In the rows, zero is written as 128.
Each path is a new rotation, seen through one point. The rows after it are directions, each followed by how far the rotation turns it, in degrees per step (0 if it stays put).
Each turn is a multiple of 5 degrees from 10 to 175, or 0.
Each row of a path follows its step; steps can be skipped.
Path 1:
step 1: [131 135 131 117 122 115 119 125 122 130 132 128 137 126 119 142 123 125
 130 130 125 132 126 139 126 134 121 131 128 136 127 127 124 126 129 130
 125 134 127 127 121 132 136 123 137 124 125 118 123 123 124 126 137 132
 113 120 131 131 123 118 122]
step 4: [122 136 111 123 130 122 122 126 129 126 126 121 129 130 119 129 120 126
 136 130 129 120 125 133 131 125 132 122 135 126 128 119 120 125 130 130
 130 135 133 124 131 130 133 141 135 116 127 126 139 130 127 116 129 125
 119 129 139 137 130 125 130]
step 5: [137 127 133 124 122 130 130 130 133 131 131 139 131 125 123 113 125 131
 136 131 128 125 126 121 122 125 135 129 122 128 133 143 122 130 138 128
 126 118 133 134 132 125 120 138 134 117 124 131 127 122 138 124 117 130
 124 126 127 130 120 126 116]
step 8: [127 126 130 130 130 137 123 126 129 132 123 142 133 129 127 131 123 117
 122 126 125 125 129 133 118 119 130 134 132 132 126 139 141 128 129 118
 127 117 141 125 122 131 132 125 131 127 127 134 135 115 128 122 129 136
 132 124 134 132 119 121 121]
step 9: [129 126 125 133 130 124 130 126 127 125 127 132 121 130 127 126 122 132
 129 121 131 123 124 131 131 129 125 125 121 137 119 114 140 125 127 138
 136 117 126 121 144 129 135 121 124 125 120 113 133 128 134 125 131 127
 125 117 126 138 133 126 120]
step 12: [129 124 125 138 123 120 126 128 140 116 120 129 115 117 126 137 124 130
 131 137 125 124 130 133 120 127 132 132 114 129 130 134 126 135 131 132
 146 123 126 132 127 129 129 125 128 124 129 119 126 138 130 124 127 122
 126 128 132 135 130 124 129]
step 16: [132 141 129 126 119 135 130 126 128 133 129 126 134 130 128 128 121 123
 134 125 123 131 117 132 129 118 125 121 138 134 117 128 127 122 137 130
 136 129 132 131 132 116 140 131 132 129 135 123 126 126 132 112 135 120
 128 140 133 127 133 126 123]
step 17: [125 128 135 136 128 127 131 124 125 131 135 136 130 133 123 128 126 134
 130 136 125 131 139 120 120 136 140 136 127 130 122 139 130 124 126 129
 132 127 140 134 124 130 124 132 126 123 128 120 133 126 139 127 133 127
 134 127 118 140 138 127 113]
step 18: [127 125 128 137 137 132 128 131 128 118 127 126 116 120 123 132 126 129
 122 136 141 123 132 125 122 130 123 133 128 122 121 136 130 132 119 137
 139 124 125 130 139 119 126 122 136 129 126 120 115 133 122 124 134 131
 126 135 138 126 126 123 126]
Speeds:
[129 128 128 131 128 125 126 128 129 127 129 126 130 129 128 129 126 127
 127 126 127 126 128 127 128 131 131 129 130 131 128 125 129 129 129 129
 128 130 125 129 127 131 131 131 128 130 129 127 129 129 130 130 127 127
 126 127 128 132 130 128 129] -> 140
[129 130 129 130 131 124 127 128 129 129 129 126 128 128 127 125 130 127
 130 131 129 125 129 126 129 129 128 128 126 124 126 129 128 128 128 128
 129 126 128 131 126 127 129 130 129 127 125 126 129 128 126 125 126 127
 130 131 127 129 127 130 129] -> 55
[129 130 130 126 125 128 125 127 127 131 126 128 129 126 129 125 128 128
 125 127 126 129 131 126 127 126 126 128 130 128 129 129 130 129 126 129
 131 127 129 126 128 131 127 128 125 128 130 126 129 124 128 128 124 127
 129 128 127 128 130 130 127] -> 130
[127 127 132 129 128 132 131 128 128 127 129 128 128 130 127 128 127 126
 129 128 130 126 125 127 130 128 131 125 127 128 129 126 126 129 129 130
 129 130 127 127 127 128 128 127 127 125 129 129 128 124 127 126 126 125
 125 127 125 127 130 127 128] -> 65
[126 129 128 125 126 128 124 131 127 130 129 129 126 126 126 129 127 128
 129 128 131 126 126 128 130 125 128 125 128 126 127 129 129 129 128 129
 128 131 125 131 128 131 126 128 126 130 129 126 128 130 125 128 130 129
 128 128 128 130 128 126 127] -> 125
[127 125 128 127 130 130 125 127 126 128 130 126 131 128 131 129 125 126
 131 128 132 130 125 128 127 128 123 129 129 129 126 130 128 128 127 126
 129 128 128 129 128 129 130 128 130 129 128 127 127 126 128 128 126 127
 127 128 130 126 128 129 129] -> 145
